which system made each run
(in the rows, 128 means zero)
trace 1, j_389 (8 x 64)
[[123 126 111  91 134 114 173 124 154 171 129  86 185 129  97 131 128 104
  203 105 140 156 157 153 160 108 183 100 107 165 147 157  94 127 176 124
   83 133 132 103 167 112 135 107 135 180  76 144 119 146 106  85 117  95
   73 126  76 142 138 129 184 121 145  92]
 [117 120  98  80 142 107 156 104 150 154 117  84 180 141  86 132 125 109
  184 111 143 158 155 159 161 117 185  94  99 168 143 168 109 125 176 116
   80 135 134  97 168 114 134 105 115 210  75 151 125 145  97  78 112 101
   97 127  86 137 136 134 184 108 143 104]
 [113 122  89  76 141 100 147  94 141 142 114  89 176 151  74 142 122 110
  169 126 141 155 154 171 161 123 182  94  94 164 127 182 127 124 175 109
   89 148 137  91 172 116 130 103  98 227  81 153 129 134  98  70 114 111
  116 126  97 134 133 136 181  93 152 118]
 [108 120  75  78 141  91 127  85 134 123 100  94 174 158  67 148 123 117
  146 131 146 153 150 173 160 124 174 100  86 159 117 189 147 127 171 103
   85 150 135  93 168 113 134 101  77 238  85 154 138 134  98  67 121 115
  141 124 112 134 126 140 173  86 151 131]
 [109 122  71  84 145  92 115  83 130 113  93 106 164 162  64 154 125 127
  122 134 142 149 147 174 162 127 163 102  80 161 107 188 156 132 163 102
   99 163 138  99 166 118 130 100  61 238  98 152 142 134  99  71 119 133
  164 123 124 133 126 138 158  85 148 140]
 [111 128  65  86 139  91 105  81 121  98  93 111 147 168  64 152 125 131
   97 138 148 138 134 169 159 132 153 107  73 153 103 189 170 128 151  99
  110 175 137  98 164 124 130  99  54 230 109 153 146 134 104  71 122 148
  185 122 141 133 117 141 146  84 153 148]
 [110 134  69  99 144  95  99  80 110  88  85 125 143 170  72 152 129 141
   72 142 148 134 132 165 146 134 134 115  72 146 102 184 171 122 138  97
  127 186 137 107 153 129 126 104  49 216 124 144 146 132 104  83 127 163
  201 119 156 124 117 142 130  86 152 158]
 [112 131  69 115 140  99  96  84 107  80  84 134 133 172  81 150 131 145
   63 144 146 124 126 155 133 131 116 116  70 135 101 176 182 121 122  99
  139 190 140 118 142 139 126 107  51 198 141 143 146 126 114  93 128 173
  206 122 165 124 110 135 111  86 152 159]]
trace 2, j_826 (8 x 64)
[[118 102 128 157 130 161 128 140 122  75 106 174 106 116 164 125 139 137
   72 159 118 109 124 137 123 130  35 135  90 118 144 147 147 118 111  84
  159 185 107 134 135 151 133 140 107 129 177 102 129 160 118 132 102 158
  184 106 176  87  80 113  81 111 136 182]
 [121 112 143 165 125 164 128 141 120  74 113 176  93 109 167 115 138 139
   70 160 113 105 125 125 116 130  34 147 104 108 140 128 143 120 105  91
  169 166 110 135 125 159 133 146 123 114 182  99 129 149 128 146 112 155
  180 105 170  89  84 105  72 118 131 184]
 [128 115 156 169 122 169 131 150 116  85 126 173  88 104 179 116 136 142
   75 160 117 102 118 116 104 131  34 152 124 106 139 111 140 124  92 106
  171 152 105 148 116 152 130 150 141  85 182  96 125 144 136 161 109 149
  167 110 167  99  96  94  73 126 120 171]
 [140 126 170 173 128 167 133 153 123  99 132 168  88  94 185 112 137 132
   84 153 119 104 115 103 102 123  43 158 142 101 130  96 135 121  92 117
  175 132 106 151 109 149 130 151 158  62 178  96 120 138 146 168 120 149
  146 110 153 101 111  96  80 137 115 158]
 [137 129 184 179 117 164 136 156 121 114 141 157  91  89 192 107 139 134
  100 145 122 110 115  97  93 124  62 159 150  99 129  85 125 118  85 133
  173 119 113 154  99 151 119 152 174  46 173  99 118 128 153 177 125 135
  135 115 144 116 125  93  86 158 112 143]
 [147 140 186 179 120 163 143 155 127 127 148 145  98  92 184 107 135 131
  118 131 127 109 118  94  92 126  79 158 165  97 130  67 121 125  87 142
  166 106 110 158  96 147 125 148 184  36 161 100 113 126 152 177 127 128
  110 119 129 125 137  96  95 161 108 126]
 [153 143 186 175 118 157 149 154 127 145 158 129 104  92 179 104 139 128
  135 125 130 116 121  92  99 127  96 156 169 101 133  60 108 126  94 151
  163  93 113 159  98 137 125 141 198  34 148 106 113 120 156 174 128 123
   92 124 115 136 144  95 106 170 109 112]
 [151 149 184 168 116 152 157 155 133 161 160 122 115  87 172 103 132 116
  161 114 128 121 120  93 102 123 116 153 172 111 131  61 100 124 101 167
  149  80 120 150 104 133 129 138 200  37 132 111 102 116 155 168 132 113
   71 129  94 142 157  97 117 169 112 101]]
trace 3, j_775 (8 x 64)
[[130 132 154  96 137  99 130 109 155 125 130  97 138 125 123 120 111 119
  144 154 165 181 140 114  99 116 176 160 169 166  91  97 153 164 139 158
  134  45 129 137 141 138  96 156 158 149 127 143 120  88 128 142 112 103
  150  99  98 116 167  53 170 122 112 126]
 [129 138 146  88 138  88 125 101 148 129 126  92 138 126 114 128 110 125
  150 145 165 184 141 111  95 115 189 157 177 167  80  94 157 163 135 159
  133  42 133 140 136 139  91 153 161 147 121 151 127  82 127 142 117 107
  150  94  98 131 174  59 170 127 111 123]
 [130 139 142  89 138  82 118  95 143 133 126  86 138 128 105 126 111 117
  150 139 174 181 137 115  98 121 195 159 176 161  80  94 156 163 138 164
  127  44 136 139 136 136  93 143 155 151 112 155 126  80 137 136 121 109
  144 108  86 136 179  69 171 129 116 117]
 [136 150 135  86 140  76 119  92 137 135 125  85 140 136  99 131 113 120
  150 128 170 179 136 115 101 122 202 153 173 156  75  94 155 161 135 169
  127  52 139 144 129 129  94 136 146 151 109 160 123  77 133 131 126 112
  140 109  88 145 184  82 172 130 115 107]
 [138 149 129  89 141  74 115  92 133 137 128  76 143 139  85 135 109 123
  145 130 171 174 135 116 102 128 212 149 172 150  66  92 156 155 133 165
  125  55 142 137 128 131  89 130 141 144 104 168 124  74 139 126 130 117
  130 117  89 157 191  89 173 130 117 101]
 [139 154 122  92 140  71 113  88 128 138 125  72 142 140  86 141 108 122
  151 118 176 166 133 126 105 132 217 143 167 142  68  95 153 150 131 167
  125  63 147 134 122 125  90 120 135 144  98 171 125  75 135 123 133 118
  125 120  82 166 190  96 170 129 125  91]
 [142 163 113  91 139  67 108  89 125 140 122  67 142 142  76 141 107 122
  149 110 177 167 130 121 105 135 218 140 163 136  69  96 150 144 125 173
  118  65 150 135 124 121  94 115 135 145  90 167 127  78 142 117 143 123
  123 127  85 174 200 111 172 133 124  89]
 [145 159 109  99 132  67 107  87 118 139 131  64 146 143  71 144 110 125
  151  98 170 157 128 129 110 136 221 131 159 135  67  99 144 137 122 170
  122  77 153 132 119 122  99 101 128 136  89 166 127  75 138 113 145 124
  109 137  83 186 200 119 168 135 131  78]]
trace 4, j_389 (8 x 64)
[[140 157 142 129 131  97  86  99 115  98 119 114 103 142 110 135 117 135
   79 139 168 141 113 108  82 131 152 170 164 123  57  83 173 148  87 157
  162  79 138 151 102 138  93 137 121 107 150 151 134  71 147 158 130 158
  177 109 138 142 180  92 116 135 117 124]
 [150 157 149 136 123  98  90  96 115 110 122 112 105 132 116 132 123 143
   81 133 162 129 110 104  81 137 153 173 169 111  64  76 169 141  81 165
  162  81 138 155 102 142 100 126 126  87 150 146 136  73 153 159 138 158
  159 124 132 149 180  92 113 143 113 117]
 [157 166 153 140 124 102 101 105 111 119 133 111 100 126 119 132 123 136
   88 128 156 125 108 103  87 133 155 168 169 103  64  71 155 133  76 172
  166  81 139 157  93 137 106 119 133  74 140 140 129  76 157 163 144 160
  143 127 128 161 186 105 107 153 111 109]
 [163 170 156 153 123 108 106 113 112 132 141 106 100 123 118 131 129 129
  101 117 156 116 104 108  82 133 151 157 171  97  71  62 144 133  76 180
  163  83 137 151  88 133 113 111 142  65 131 139 130  79 156 159 153 154
  125 133 119 167 191 111 114 156 111 100]
 [164 175 151 152 118 106 114 119 112 144 146 102 111 118 123 134 130 125
  110 105 148 118 107 103  94 138 152 156 171  93  84  60 137 124  79 184
  161  86 134 150  86 130 114 105 149  53 127 136 119  83 157 161 154 156
  106 140 113 169 187 122 114 170 116  90]
 [168 177 152 154 119 117 125 127 111 152 148  98 108 117 123 129 131 125
  124  99 144 113 111 105 100 138 156 150 171  86  91  66 125 124  78 181
  155  90 141 147  89 125 120 100 157  50 118 139 123  84 157 156 156 148
   92 142 105 178 191 124 118 169 115  83]
 [168 172 153 156 124 114 132 127 116 164 154  94 116 120 118 130 131 118
  138  89 144 115 115 103 104 135 162 139 163  89  95  62 114 119  88 175
  150  95 135 147  92 125 123 102 159  52 107 139 117  99 153 147 157 139
   73 149  97 183 188 135 121 173 122  75]
 [168 174 147 151 121 115 137 133 117 175 154  93 129 117 113 136 135 117
  151  79 144 112 116 107 117 136 165 131 157  95 107  72 103 116  92 175
  137  98 140 137 100 122 125  95 161  56  93 136 115 105 153 143 156 137
   61 151  91 184 191 137 134 171 122  66]]
trace 5, j_826 (8 x 64)
[[104 119  77  90 145 102 121  91 130  91  89 124 153 163  79 148 129 130
  101 151 139 139 144 169 156 122 137 109  71 153 115 193 166 130 158  87
  110 176 134 101 166 129 127 111  62 233 118 145 145 138  90  75 115 143
  190 113 135 118 107 133 141  80 147 160]
 [108 121  78  94 141 102 107  88 127  83  87 132 143 159  87 150 130 139
   82 156 140 139 138 161 152 126 122 118  67 148 108 186 174 130 145  87
  125 180 133 107 157 135 127 114  57 223 134 144 145 139  98  83 118 153
  204 112 148 114 102 121 132  81 147 171]
 [110 118  84 112 141 107  98  95 116  73  84 141 130 152 100 144 130 144
   69 157 142 128 130 153 136 132 106 123  77 138 107 176 181 126 132  94
  144 182 129 114 149 141 129 118  64 203 148 133 145 137 105 101 118 161
  217 105 170 105 102 121 115  83 149 178]
 [110 122  95 125 140 112  96  95 113  62  92 151 118 153 108 137 125 143
   50 157 142 124 127 144 120 132  87 136  85 130 104 163 186 130 115  98
  150 177 126 124 140 144 122 125  68 178 165 125 145 128 113 111 113 170
  217 106 177 105 103 117 103  87 139 181]
 [122 127 104 135 132 119  94 108 109  63  94 153 107 144 120 139 132 148
   41 158 143 115 123 138 113 137  76 144 102 120 101 142 179 126 100 105
  165 164 122 134 129 152 120 130  80 150 173 125 141 119 122 132 118 177
  213 109 173 107 107 115  84  96 136 177]
 [132 127 125 149 125 128  95 109 102  66 106 153  95 141 129 137 126 149
   46 147 139 107 116 124  97 141  68 152 115 105  97 125 169 126  87 113
  174 154 119 141 112 154 116 130  92 123 180 117 142 110 135 143 124 178
  201 109 174 113 114 112  75 112 129 169]
 [137 140 135 165 120 129  97 122 107  78 114 150  87 129 142 125 128 145
   48 146 140 102 110 116  91 136  76 158 131  94  93 107 162 124  74 129
  176 143 119 151  99 153 117 126 107  92 176 115 133 108 144 154 129 178
  182 118 174 125 126 117  71 131 120 156]
 [143 151 153 172 119 136 101 125 100  90 124 147  88 115 151 127 133 144
   64 137 141  99 105 103  88 134  83 159 145  87  93  89 154 120  73 138
  180 132 125 158  87 147 121 129 132  62 170 117 133 110 153 167 144 168
  160 125 161 136 141 112  75 141 120 142]]
trace 6, j_775 (8 x 64)
[[151 141 183 182 114 169 148 168 121 137 148 144  96  86 186 107 140 133
  120 126 122 104 116  94 100 122  69 146 157  90 139  78 107 116  87 145
  166 125 114 156  97 142 125 143 180  32 158 101 113 134 151 170 129 135
   98 123 128 128 131 106  82 162 117 123]
 [147 140 181 182 116 163 134 158 118 118 142 151  92  95 184 108 136 131
  104 135 126 107 110  93  95 131  72 158 158  94 128  70 119 120  87 139
  173 123 114 156  92 147 126 138 176  37 165 103 114 129 153 173 128 143
  119 114 138 124 132 108  82 160 111 129]
 [145 140 175 177 118 153 125 144 121 104 141 151  90  99 173 111 134 139
   89 145 132 105 114  98  92 128  66 161 149  98 116  75 137 124  80 139
  177 119 119 156  97 153 121 147 161  50 171 107 119 120 154 172 132 148
  137 117 148 125 132  99  83 150 111 138]
 [143 137 170 170 121 145 118 137 114  99 127 150  86 112 166 117 134 144
   73 150 138 111 115 105  88 129  75 168 156 105 100  83 150 124  83 138
  175 119 116 160  98 152 116 145 148  67 177 110 127 112 148 170 129 156
  160 114 151 120 131  93  82 143 112 145]
 [137 136 153 159 123 130 100 121 113  83 119 149  92 118 149 125 133 140
   64 157 142 115 114 105  85 134  80 166 147 105  93  91 164 131  82 132
  178 119 121 158  98 156 116 145 126  89 179 119 129 104 144 166 123 160
  176 110 155 120 133  89  83 132 119 152]
 [134 132 142 144 130 125  94 111 114  76 114 143  92 128 133 124 129 146
   56 155 146 121 118 110  83 135  87 168 145 116  91 100 176 140  86 132
  175 117 119 151 107 153 111 143 114 111 176 124 134  99 138 160 122 164
  192 108 164 110 135  88  90 122 117 159]
 [134 135 129 131 132 111  90 103 115  70 107 143  97 143 118 132 126 144
   45 162 149 127 118 120  93 139 101 165 133 124  79 117 182 143  90 127
  171 117 122 146 113 152 105 141 103 133 173 132 138  98 136 150 118 167
  212 103 161 117 132  87  99 111 122 161]
 [125 134 115 121 138 105  86  95 114  67 104 140 105 147 110 138 126 144
   45 162 154 135 124 128  92 136 113 159 126 135  75 125 193 142 100 125
  166 120 127 143 126 145 108 132  89 156 166 138 142  96 129 139 121 168
  225  99 162 118 133  94 111 103 126 169]]

runs to name
trace 7 (4 x 64)
[[108 116  97  87 144 101 110  89 136  81  94 132 141 150  98 136 120 134
   86 178 150 156 145 155 130 121 131 139  94 168 102 167 188 143 151  99
  126 137 125 107 161 143 118 134  80 219 142 136 139 133 106 100 108 140
  214  94 145 103 107  92 145  80 131 185]
 [113 122 105  98 150 102 103  87 126  72  90 134 131 152 103 134 123 137
   69 182 149 154 136 147 118 127 119 147  98 164  97 158 194 151 131 106
  144 139 124 121 153 149 119 135  79 208 150 132 143 127 113 112 111 149
  227  89 154  97 109  86 132  83 132 182]
 [118 122 109 108 142 102  92  88 123  69  96 140 115 149 108 139 116 143
   52 177 149 144 132 134 114 132 106 155 108 148  86 144 192 149 120 113
  151 134 123 132 141 147 106 135  88 187 166 134 141 112 119 122 114 156
  234  92 164 100 116  82 118  92 129 187]
 [121 127 118 123 139 106  88  94 116  62 101 147 108 142 118 134 117 144
   45 170 153 136 119 129  96 130 102 166 122 138  84 127 191 150 106 116
  163 124 121 141 127 153 104 135  90 161 168 135 142  94 123 137 116 161
  225  95 165 105 127  86 105  99 127 177]]

j_826
trace 8 (4 x 64)
[[127 151  59 131 139  99  98  97  95 111 105 123 137 166  69 158 135 142
   86  96 135  99 115 157 148 146 132  97  66 101 107 167 143 103 113 112
  131 210 148 111 127 121 136  73  51 161 111 145 143 139 118  84 145 173
  147 151 145 160 125 179 108 107 158 122]
 [129 147  63 129 138 109 112 101  99 115 100 121 140 164  74 155 138 141
   88  98 134  95 119 161 152 137 123  89  63 103 123 175 136  99 123 107
  128 219 141 108 136 117 144  74  58 170 108 140 141 147 116  80 147 174
  141 143 144 161 118 182 113 106 158 126]
 [123 141  65 130 137 116 118 107 102 122 108 123 146 160  82 153 134 131
   97 100 128 101 125 161 161 133 118  83  55 109 134 182 129  99 128  99
  126 221 144 101 145 120 147  71  60 173 102 139 135 154 111  83 144 166
  131 141 142 151 112 185 115 105 159 125]
 [126 136  72 129 134 127 128 116 107 120 110 126 145 152  93 145 141 127
  114  96 124  97 127 165 171 129 109  77  51 112 143 187 122  97 133  90
  116 229 136 102 145 117 152  79  69 171 107 132 138 164 115  80 137 157
  126 144 142 150  96 186 114 102 161 128]]

j_775
trace 9 (4 x 64)
[[141 138 163 121 130 137 185 150 157 189 153  95 160 102 146 110 135 103
  208 109 137 149 139 114 133 109 162 125 149 140 146  96  86 126 145 155
  111  92 122 125 140 118 124 129 193 103  87 127 108 132 129 133 127  83
   48 124  66 137 157  99 169 152 119  89]
 [137 140 145 108 133 126 180 130 163 185 148  85 171 111 122 118 128 102
  209 109 139 159 139 123 137 107 185 120 146 150 139 109  87 129 157 151
  100  90 128 116 149 117 123 122 182 125  75 131 108 130 122 116 126  87
   57 124  62 145 158 107 181 144 128  90]
 [132 141 131  93 131 105 174 121 157 174 141  79 179 123 106 121 130 101
  209 105 144 163 148 131 146 107 195 112 141 160 132 127 101 139 167 147
   91  95 136 109 152 115 122 122 163 151  71 147 112 130 114 104 125  84
   66 125  71 141 158 112 187 133 136  84]
 [124 132 111  80 137 100 164 108 151 165 128  72 179 136  91 133 119 103
  200 110 148 169 152 148 144 112 202 103 127 163 126 143 110 132 172 134
   84  98 137 109 157 112 120 118 141 182  66 153 121 126 112  92 119  89
   84 130  72 149 162 117 188 121 135  86]]

j_389
trace 10 (4 x 64)
[[118 125  85  73 136  98 141  94 142 143 107  82 179 151  63 141 121 112
  172 118 142 157 155 170 165 122 188  96  92 164 126 176 130 129 171 116
   86 141 137  93 169 115 130  96  99 226  74 159 134 134 103  69 120 108
  116 134  94 145 142 138 177  98 151 111]
 [113 121  77  75 142  87 126  90 133 123 104  96 169 157  61 148 118 115
  151 125 143 148 148 174 159 125 184  98  86 160 116 179 146 130 169 104
   92 153 137  94 169 119 128  95  73 231  84 157 135 132  99  65 122 122
  139 130 105 144 133 139 170  91 149 127]
 [113 131  65  81 140  89 117  80 127 110  98  95 162 167  59 154 123 125
  126 129 142 146 146 172 159 129 166  97  80 155 105 185 155 129 160 105
   99 160 137  99 163 117 133  96  62 235  94 161 142 131  96  67 122 136
  163 127 120 141 126 148 163  90 154 136]
 [108 129  62  89 140  84 105  77 120  95  89 109 153 172  69 158 122 132
  101 133 147 138 139 171 152 131 157 103  72 150  98 185 164 124 152  97
  111 169 139 102 158 127 126  91  52 229 110 156 144 129 102  74 124 150
  177 126 137 138 123 141 148  87 151 146]]

j_389
trace 11 (4 x 64)
[[131 113 194 160 122 171 161 167 150 129 142 153 110  82 198  97 134 119
  139 153 117 134 129  98 108 114  68 156 159 128 148  87 112 135 125 125
  152 100 100 145 125 148 126 175 198  75 161  93 113 140 134 166 107 101
  118 100 123  93 115  73 109 141 106 146]
 [131 119 192 151 122 166 151 157 146 116 140 149 104  89 193  98 132 131
  129 163 122 137 131 100  98 115  76 162 162 132 137  81 123 137 117 131
  159  90 103 146 122 150 114 174 190  77 163 102 112 127 141 168 110 108
  125  95 128  94 119  64 114 141 110 149]
 [132 120 189 144 120 151 144 146 145 111 136 147 106  99 183 105 127 132
  119 164 137 142 129  99  92 119  87 170 165 135 123  82 135 143 117 134
  159  81 109 154 114 152 114 169 179  87 169 107 118 118 135 168 109 118
  144 102 136  96 131  58 109 144 105 148]
 [131 119 184 137 123 146 134 136 142 104 129 141 106 104 169 106 129 134
  110 164 141 149 133 102  88 116  93 178 170 139 111  81 148 148 114 141
  161  76 113 151 120 154 108 172 167  90 170 115 119 108 137 174 104 123
  159  94 136  97 138  53 116 135 105 146]]

j_775
